In the rows, 128 means zero.
Turns, then the turns between two rows, first turn first; the first pair answered
K_20 (before |-> after):
[167 167 109 138 154 144 154 125 105 120 142 147 138 115 146  89 151 148
 147 136 158 126 105 119 110 136 128 140 134 171 139 130 160 148 146 128
 108 127 123 168 119 101 143 111] |-> [150 189 153 117 145 136 163 132 130 127 131 113 117 113 121 107 151 135
 127 109 141 143 139 144 111 153 120 110 105 163 139 124 145 164 152 146
 100 132 107 161 127  97 146 110]
[146 167 169 134 139 123 137 123 126 141 124 112  90 119 129 146 127 147
 141 117 155 118 153 121 136 151 116 111 115 157 141 110 123 164 111 107
 136 136 143 108 101 131 103 132] |-> [105 123 124 116 112 125 123 131 135 141 118 117 133 135  94 116 130  78
 103 119 104 155 134 168  93 118 137 127 101 129 115 137  97 114 143 164
 116 132 118 121 148 126 126 108]
[158 116  71 150 111 166 103 107  84 143 139 182 160 123 169 115 129 155
 145 155 179 128  95 100 138 113 130 143 167 142 140 126 150 109 105 115
 126 111 130 139 109 126 130 119] |-> [140 181 182 116 108 143 138 113 134 164 124 111  99 109 129 165 130 156
 124  90 169 144 175 134 156 165 103  77 112 137 146 105 130 157  99 126
 122 120 114 119 108 111 125 130]
K_861 (before |-> after):
[157 128 120 146 133 123 120 125 109 114 128 130 117 133 154 131 114 155
 144 141 140 115 116 104 155 122 120 135 143 148 145 119 139 147 108 111
 134 118 143 123 119 135 120 135] |-> [139 141 155 111 127 116 106 124 148 134 119  93 114 138 135 159 120 127
 108 114 124 137 149 140 142 132 122 117 137 121 139 118 126 150 117 138
 116 111 124 116 147 117 135 147]
[156 111 116 101  97 117  88 109 117  99  97 132 146 146 100 111 126 102
 114 181 102 143 154 179 134 152 144  87 119 113 152 132 143  98 159 102
 103  82 142 134 141 120 118 119] |-> [165 104 101 113 100 118  90 111  99  93  99 145 149 148 113 101 122 118
 127 194 109 133 141 162 137 147 143  94 122 124 156 131 147  97 156  90
 112  84 152 134 133 125 112 117]
[ 71 104 110 117 126 135 147 143 106  92 105 131 147 119  75 107 125 102
 114  93  75 180 126 190 103 142 129 116  87 159 124 139 129 112 164 150
 134 127 113 135 151 125 104 105] |-> [133  96  74 159 157 146 121 129  67  88 124 175 155 115 147 111 122 163
 152 141 133 126  84 116 128 134 131 152 149 179 144 125 163 128 136  86
 148 117 151 143 118 133  88 127]
K_282 (before |-> after):
[154 125 125 114 156 135 108 113 140 146 136 113 138 155 137 157 136 131
  90 149 134 100 127 124 120 131 134 132 186 116 151 106 121 139 125 125
 108 113 123 119 144 114 153 162] |-> [152 143 150 108 154 129 124 115 151 146 129  97 124 149 128 165 134 135
  93 134 133 103 145 134 124 143 126 113 166 121 153 101 116 151 123 126
 112 116 119 109 136 116 147 160]
[125 114 122 135 108 156 126 116  93 117 110  83 198 153 114  93 152 105
 157 121  95 107 141 143 124 147 142 131  50 158 122 160 118 113 138 156
 163 157 127 178 126 143 142  70] |-> [131  98  94 138 112 162 104 111  87 119 116  98 218 157 131  93 155 104
 155 136 105  99 126 133 119 137 150 150  74 146 122 162 125 106 132 154
 162 148 133 184 131 138 146  81]
[139 111 115 139 138 158 109 108 111 131 140 167 138 116 151 113 131 150
 156 150 137 118 110  97 126 112 118 138 155 128 119 117 130 126 115 116
 133 118 145 133 102 134 109 141] |-> [143 125 132 132 141 156 105 107 119 137 140 156 126 116 155 127 131 158
 151 142 146 111 123  95 133 123 116 131 157 130 122 110 129 140 106 112
 133 115 150 128  97 129 108 150]
[128 133 142 123 116 123 119 129 140 139 123 112 128 138 133 145 136 127
 120 120 130 126 145 130 131 136 130 123 125 124 120 119 125 142 130 139
 123 128 132 120 135 111 130 145] |-> [122 132 142 124 113 121 126 132 139 137 120 107 125 137 126 138 137 122
 123 116 126 128 143 135 129 139 129 121 115 126 120 121 122 140 131 143
 124 133 130 120 134 112 129 139]
Now pairs of rows:
Each pair is two turns apart.
[121 151 158  99 101 133 151 130 100 158 119 113 117 110 119 115 136 103
 133 156 114 156 164 158 145 139 148  78  75 144 133 110 103 131 104 107
 158 136 123 109  86 118 132 135] |-> [147 117  95 115 118 146 103 117  75 164 139 152 154 120 160 114 145 110
 132 196 138 133 122 131 139 110 168 118 140 130 135 116 124 117  97  92
 145 120 141 121  94 115 143 152]  K_20, K_861
[116 123 149 118 111 113 132 129 135 138 128 108 117 132 108 122 130 110
 124 114 113 138 130 142 119 126 127 126 123 120 123 120 108 115 138 138
 129 133 120 130 135 121 135 121] |-> [117 111 125 122 113 118 121 129 125 134 127 123 132 134 115 117 129 108
 125 123 110 137 113 137 114 116 132 138 133 116 123 126 115 107 138 137
 124 133 124 130 140 118 142 120]  K_282, K_282
[112 114 129 115 138 117 107 140 127 133 123 114 128 137 122 177 141 117
 109 114 144 165 139 154 131 113 133 115 146 113 131 132 115 130 125 123
 124 131 131 115 149 133 124 134] |-> [124 104 105 136 142 122 120 143 103 118 131 140 134 138 138 156 135 140
 140 132 161 149 113 131 138 106 133 133 153 137 141 130 124 126 120 100
 134 131 143 118 129 151 108 127]  K_861, K_861
[ 79 137 122 167 128 108 176 153 103  94 102 117 123 139 108  54 107 106
 172 107 103 144 130 144  97 101 105  90  92 167 146 134 116 105 171 130
 139 138 111 157 127 179  96  79] |-> [112 103  55 177 150 124 110 137  85 104 121 156 169 151 161  65 117 110
 160 149 132 119  85 112  92  76 126 139 166 145 145 142 139  93 160 115
 124 115 130 173 140 164 114 108]  K_282, K_282
[128 165 108 121 170 154 105 132 164 140 182 109 150 111 140 136 148 131
 130 147 145 134 151 115 125 113 144 127 138  98 156 120 147 141 123 110
 119 130 149 121 123 149 105 116] |-> [107 153  93 135 153 151 135 145 147 119 177 120 152 113 116  98 141 118
 143 148 124 143 142 123 118 103 140 122 106 120 147 127 136 120 136 121
 130 141 145 123 117 168  95  85]  K_861, K_861
[169 106  86 146 136 132 129 124 102 112 123 142 141 114 147  91 133 154
 138 158 144 109  78  90 137  97 128 154 163 124 132 122 144 117 113 111
 150 143 144 144 122 133 124 105] |-> [122 106 105 108 108 126 135 136 138 119 108 109 144 121  96  91 136  91
  96 124  95 153 106 155 107  95 129 129 123  97 110 136 112 101 137 174
 130 146 117 142 161 123 142  89]  K_20, K_20
[100 102  92 175 120 143 147 112 102 160 131 170 164 151 176  88 115 112
 146 140 130  93  69 153 139 105 106 153  92 199 125 139 114  74 128 158
 193 110 142 103 152 159 133 112] |-> [137 117 103 170 148 146 108 101 116 185 140 167 162 150 220 138 122 138
 132 144 170  69  74 128 154 114 110 165 142 173 138 130 135  98 107 136
 178  95 160 102 150 138 144 151]  K_282, K_282
[154 111  89 147 154 145  96 122  97 103 142 159 140 111 192 135 140 193
 148 155 172  84 120 104 141 128 135 148 170 136 117 129 158 133 127  77
 118 103 167 114 125 121 138 151] |-> [145 155 162 131 154 129 133 127 121 109 134 117  95 101 169 157 138 206
 152 116 169  93 167 122 161 165 117 106 125 148 126 110 146 166 119  75
 127 112 160 100 109 118 126 154]  K_282, K_282
[102  89  69 172 123 135 117 173 104 112 127 155 122 159  96  19 108  51
 107 144 107 149 128 133 143  80 151 147 113 155 150  97  99  73 182 145
 147 143 113 146 197 129 113  58] |-> [181 135 109 171 179 138  55 145 113 157 151 148  99 149 187 111 115 129
 104 156 191  93 142  70 186 115 149 159 205 129 186  68 142 139 128  80
 141 119 155 136 173  98 120 135]  K_861, K_282
[113 153 160 112 141 116 103  97 150 170 100  78 142 109 120 125 140 162
  81 128 140 161 148 174 132 139 164  66 147  96 118 131 117 108 143 103
 112 114 126 121 142 115 150 161] |-> [ 92 147 150 116 123 114 127 107 146 151  93  78 142 108  92  99 137 147
  89 128 121 173 149 186 124 134 162  65 117 112 113 138 105  92 157 119
 117 122 118 120 140 126 144 138]  K_282, K_282
[149 168 178 118 155 141 114 116 125 146 152  92  83  96 126 146 136 175
 115  93 133 130 175 145 173 165 106 123 115 111 123 131 126 157 128  92
 119 147 130 136 124 105 121 140] |-> [106 131 131 130 123 145 156 134 100 109 141 118 104 102  85  73 126 141
 136 101  89 151 148 167 150 140 109 131  67 137 103 150 107 113 160 119
 129 162 115 143 130 133 108  87]  K_861, K_282
[147 138 110 129 149 131 135  86 123 135 137 152 169 149 136 162  99 173
 148 119 161 111 129 113 114 131 106 142 118 151 147 114 115 158 134  94
 145 151 147 137 119 129 123 126] |-> [126 111  80 119 134 135 123  90 125 133 133 162 196 158 120 142 101 133
 129 121 136 133 114 135  89 107 119 158 115 134 132 132 106 129 154 127
 136 151 132 144 145 127 137 113]  K_20, K_20
[117 126  92 116 117 135 112 124 130 155 147 156 120 101 104 145 143 104
 137 146 168 121 130 109 107 136 149 122 162 158 127 133 156 119 127 161
 106 148 125 137 153 151 147 135] |-> [106 132 108 107 113 132 122 128 141 154 141 145 115 100  89 144 145  96
 132 132 153 133 141 125 104 138 144 109 146 157 124 134 150 118 137 170
 105 152 117 137 154 154 151 130]  K_282, K_861
[151 135 123 121 150 115  69 122 116 161 131 126 146 129 160 175 146 123
  97 106 135 134 126 148 132 107 149 139 150 102 139 114 136 122  88 137
 109 111 127 126 142  95 169 155] |-> [134 161 169 113 144 105 106 132 134 156 122  99 120 124 131 177 140 124
 104  81 122 147 156 165 139 131 136 108 108 117 144 103 122 136  91 144
 119 124 119 114 131 102 158 146]  K_282, K_282
[123 129 113 101 143 146 106 149 138 141 153 112 137 107 141 134 152 146
 127 120 133 117 106 118 106 117 134 146 159 108 112 154 135 137 151 146
 134 130 135 163 116 110 121 153] |-> [130 128 113 108 145 141 118 151 124 136 153 122 135 106 147 125 148 160
 143 124 144 108 100 108 114 118 126 148 158 122 114 147 140 139 148 129
 143 132 137 159 104 120 115 145]  K_861, K_20
[113 103  72 108 144 151 105 141 163  77 133 133 135 128 121 140 129 113
 133  81 131  87 113 121  89 118 142 140 175 127  88 148 150 137 102 165
 144 122 158  83 172 123 129 135] |-> [105 121 112  95 142 142 118 144 182  85 127 110 113 125 106 160 128 113
 123  56 128  97 144 132  99 135 138 119 156 123  91 140 146 151  99 170
 142 126 150  75 172 116 128 137]  K_20, K_20
[103  93 105 116 106 130 112 148 129 126 130 132 154 136 115 104 131  87
 105 123  94 143 111 156 105 107 138 143 107 114 113 141 103  97 148 171
 121 126 119 128 153 133 145  99] |-> [132  97 100 112 128 137  70 129 132 146 140 139 162 139 154 138 136 105
  92 135 124 124 109 133 117 111 144 158 158  94 122 133 123 112 130 151
 113 111 137 132 157 114 156 136]  K_282, K_282
[127 101 101 154 125 117 118 123 105 120 132 139 142 141 125 113 116 112
 153 148 133 133 114 120 115 117 127 160 132 136 147 126 118 120 141 125
 139 116 137 114 134 150 122 119] |-> [105 118 132 134 113 109 128 126 130 127 125 113 126 140  99 125 120  95
 137 122 112 153 146 149 110 130 125 135 106 129 144 126 103 122 146 150
 133 117 123 110 148 143 128 116]  K_20, K_20
[100 148 150 105 114 115 139 134 129 144 130 106 114 134 104 132 139 105
 100 103 104 143 143 161 107 129 127 105  93 131 118 118 111 138 131 150
 120 134 111 139 140 136 133 123] |-> [100 118 105 114 107 125 123 132 115 137 131 133 144 138 113 111 140  94
 102 124  99 141 115 153  94 109 137 131 109 127 112 129 112 114 138 152
 119 135 115 149 151 136 139 112]  K_282, K_282
[112 150 137  96 124 143 143 118 150 111 129 116 122 131 130 113 125 135
 133 113 120 123 134 135 123 116 138 116 113 136 122 116 135 141 104 143
 127 119 112 132 115 123 115 110] |-> [128 137 111 102 132 149 119 111 138 114 134 135 139 132 152 114 131 141
 130 128 130 108 114 119 122 102 148 132 138 129 127 118 144 134 101 136
 126 110 120 139 119 118 121 120]  K_20, K_861
[163 191 143 115  92 106 181 155 181 124 100 120  97 119 113 132 111 149
 133  90 113 132 201 161 132 115  99 160 161 160 129 106 163 152 103 154
 118 110 129 133 112 132 173 157] |-> [144 153  89 131  75 113 194 162 154  98  97 154 120 123  96  77 109 129
 149 106  89 141 165 164 113  84 108 182 149 175 119 123 156 116 122 169
 124 115 122 140 119 149 170 122]  K_861, K_20
[134  99  80 114 143 133 125 107 131 112 100 185 137 118 141 124 141 116
 107 159 156  85 103  61 125 137 159 155 174 147 134 123 154 138 109 116
 111 109 145 145 118 157 103 157] |-> [135 136 143 103 147 123 137 106 151 125  94 151 100 105 139 159 139 133
 101 135 164  83 140  67 144 169 144 123 158 150 144 110 153 170  98 107
 113 111 146 134 110 151  98 170]  K_282, K_282
[136 141  94 126 153 132 110 143 112 177 128 125 148 148 132 110 157 104
 153 131 127  99 101  95 108  79 155 157 173 144 140 124 159  97 159 108
  95  96 145 159 191 162 141 107] |-> [114 188 173 108 147 115 159 154 141 181 109  75  97 137  89 128 156 108
 152  82 113 119 158 121 128 117 133 107 117 156 145 109 142 125 157 117
 101 108 132 146 184 161 129 105]  K_20, K_861
[122 104  83 151 132 126 154 137  87  80 124 149 149 136 112  79 129 118
 161 163 117 144  88 111 115  98 135 144 115 167 125 139 116 102 153 127
 153 145 134 128 103 163 121  94] |-> [141 172 180 130 155 106 161 130 123 110 117  96  89 116 121 154 130 158
 155 123 147 132 155 108 152 152 115 100 109 160 149 108 123 167 123 100
 153 144 139 106  84 146 117 137]  K_282, K_20
[ 86 132 109 127  87 146  80 112  95 133  97 186 127 139 167  86 114 138
 118 186  98 126 102  95 117 112 111 140 104 126 149 118 121 140  74 168
 160 135  79 131 143 127  91 164] |-> [ 74 136 129 107  80 141  74 111 119 148  89 165 124 145 150 100 116 123
  89 169  91 144 123 119 109 120 116 127  93 107 146 119 113 143  76 188
 151 131  68 129 156 115 100 169]  K_861, K_861
[144 136 162  75 127 138  93 138 127 138 129 110 124 149 139 177 135 133
  96 113 133 135 163 134 169 134 119 135 123  95 116 155 124 133 121 134
  85 106 115 129 166  99 161 153] |-> [114  93 105 104 102 143 135 150  90 102 124 146 149 148 116 105 125 115
 133 135 102 147 121 136 152 103 122 157  90 130 103 170 112  90 144 146
 101 121 106 138 162 130 146  98]  K_861, K_282
[141 165 137 148  79 136 120 123 131  87 176  85 127 145  56 118 132 145
 106 152 138 155 122 123 134 142  93 171  81 122 145 140 151  90 141 165
 124 111 138 140 153 139  66 117] |-> [152 179 156 142  85 132 119 121 139  94 178  77 116 141  62 133 132 155
 103 144 146 151 132 120 147 151  89 164  82 121 150 133 154 102 135 160
 122 115 141 134 148 136  65 128]  K_861, K_20
[124 135 156 115 133 123 122 128 153 139 126 118 126 140 113 161 138 130
 113 118 113 135 156 155 125 140 128 123 118 112 118 121 122 141 128 158
 118 134 133 128 144 122 133 126] |-> [133 112 110 124 129 130 103 127 137 130 135 147 152 146 129 141 138 119
 114 143 117 128 127 144 115 119 142 150 142 109 115 133 132 122 135 155
 118 131 140 138 150 121 141 123]  K_20, K_861
[133  97  73 125 115 153  88 130 139 132 139 155 160 120 154 137 130 100
 117 132 137 141 107 117  86 101 152 159 163  86 126 134 145  95 119 137
 112 107 130 156 136 103 154 130] |-> [150 145 142 114 134 142  93 125 162 153 139 119 117 110 165 188 129 135
 112 106 161 129 147 114 111 140 133 128 162  88 140 111 149 141  96 116
 110 101 133 141 121  93 150 163]  K_282, K_20
[135  93 124 114 138 113  95 125 109 126 138 157 142 146 144 168 131 145
 117 124 130 122 130 116 129 125 142 114 151  97 141 113 131 107 107 141
 107 142 149 113 113 100 150 172] |-> [122 114 160 106 131 108 122 131 125 125 131 132 119 139 127 173 128 145
 117 103 121 134 157 130 136 143 133  89 124  99 141 106 122 117 109 147
 109 149 142 104 112 102 147 167]  K_20, K_282
[120 132  97 170 168 143 135 143  78 107 165 147 157 152 143  80 113 132
 185 165 136 123  90 115 130  93 130 165 160 113 121 134 173  79 156 151
 103 138 146 154 110 167 107 125] |-> [105 183 190 151 163 122 188 154 106 108 147  94 100 134 106 101 107 145
 190 115 129 136 149 136 155 139 101 111 102 136 130 115 158 116 150 148
 116 151 137 135  92 173  87 118]  K_20, K_282
[154 138 124 131 127 134 114 116 132 140 139 132 139 120 154 200 125 106
 111 111 126 110 136 140 130 141 127 128 133 138 153 116 125 157 109 128
 124 127 142 156 137 135 131 139] |-> [138 144 138 132 117 128 143 125 136 132 129 123 127 118 129 192 116 103
 116  97 111 121 147 155 132 146 118 114 102 152 151 114 113 158 115 135
 129 136 135 150 135 146 124 120]  K_282, K_282
[158 150 188 131 151 117 115 127 138  90 110 106  87 121 114 102 166 104
 157 116 198 136 103  91 158 138  79  83 121 115 156 143 153 142 103  97
 176 150 152 116  82 167 156 135] |-> [148 113 124 149 138 128 111 129 112  72 112 139 123 127 111  60 165  81
 167 146 182 140  61  94 135 107  92 111 127 116 146 161 150 104 120 111
 177 148 151 128  94 177 158 109]  K_20, K_861
[122 155 144 144 131 140 103 150 154 122 104  93 154 119 128 127 148  89
 109 161 113 141 129 137 117 137 130 155 126  96 149 182 106 142 151 164
 117 106  99 122 154 146 104 149] |-> [141 165 148 172 142 138 133 150 128 104 110 110 132 109 145 116 142 134
 153 171 133 115 122 104 140 146 118 152 120 134 159 170 118 156 140 127
 143 118 113 116 118 165  76 142]  K_861, K_20
[ 75  80 135 113 105 165  83 109 178 175 149 115 137 119 138 164 141  95
  51 114 108 114 139 153 102 120 168 109 164  26 146 145 134 146 153 181
  83 119 156  99 184 148 154 210] |-> [103 118 184 123 126 158 100 104 176 177 149 101  99 105 161 191 141 150
  77 104 142  89 163 125 140 150 149  87 166  49 169 121 149 188 129 138
  96 123 175  88 149 150 135 231]  K_20, K_20
[ 91 120 164 129  81 205 138 128 117 140  98 102 105 181  96 133 114  86
 115 135  98 133 145 154  75 165 134 147 112 158 134 132  88 118 180 125
 107 129 117 127 167 127 141 123] |-> [104 101 129 135  87 211 109 124 110 144 103 123 126 187 115 129 117  87
 110 157 105 123 122 142  70 149 146 170 140 147 131 139  96 106 179 122
 105 122 124 135 176 123 150 128]  K_282, K_282
[131 141 140 130 124 130 148 126 159 144 139 149 105 127  99 114 131 113
 146 134  95 106 154 113 121 146 141 141 142 107 131 125 103 138 137 146
 116 128 125 144 153 148 142 120] |-> [142 134 130 133 132 136 137 120 154 150 143 158 113 130 113 116 132 118
 143 143 104  98 145 102 119 144 144 151 160 102 135 125 111 137 135 140
 113 121 130 146 155 143 144 126]  K_20, K_861
[127 129 167 122 153 125  82 123 121 124 153 130  98 115 147 147 115 152
 101 139 168 124 126 102 142 129 121 145 149 113 152 149 141 146 120 124
 124 117 135 110 101 115 143 172] |-> [ 94 123 178 104 133 118  94 130 139 123 144 110 102 120 110 138 117 114
  79 119 131 153 143 142 121 123 125 132 119 101 137 157 118 130 136 161
 112 126 113 109 122 114 151 154]  K_20, K_282
[157 117 127 100 103 169 117 153 179 106 135 134 172 141  87 184 144  94
 166 112 138 142 140 179  89  87 106  99 157 164  90 160 135 118 125 148
 116 100 117 116 102 137 124 138] |-> [180 120 127 112 121 168 113 148 166 105 142 146 167 137 113 193 144 126
 183 125 169 116 130 150 104  94 103 105 177 175 103 152 150 137 112 122
 123  96 131 113  83 141 117 150]  K_20, K_282
[152  96 125 129 119 163 153 163  84  96 118 146 141 136 113 112 153 121
 149 121 143 137 118 103 101 137 118 108 103 177 116 115  91 142 130 148
 118 185 141 113 129 118 118 117] |-> [168  86 107 131 128 171 128 156  83 103 126 158 154 147 135 118 158 127
 142 137 154 125 106  89 102 130 128 124 130 168 117 117 102 144 122 140
 110 179 150 119 129 113 125 131]  K_282, K_282
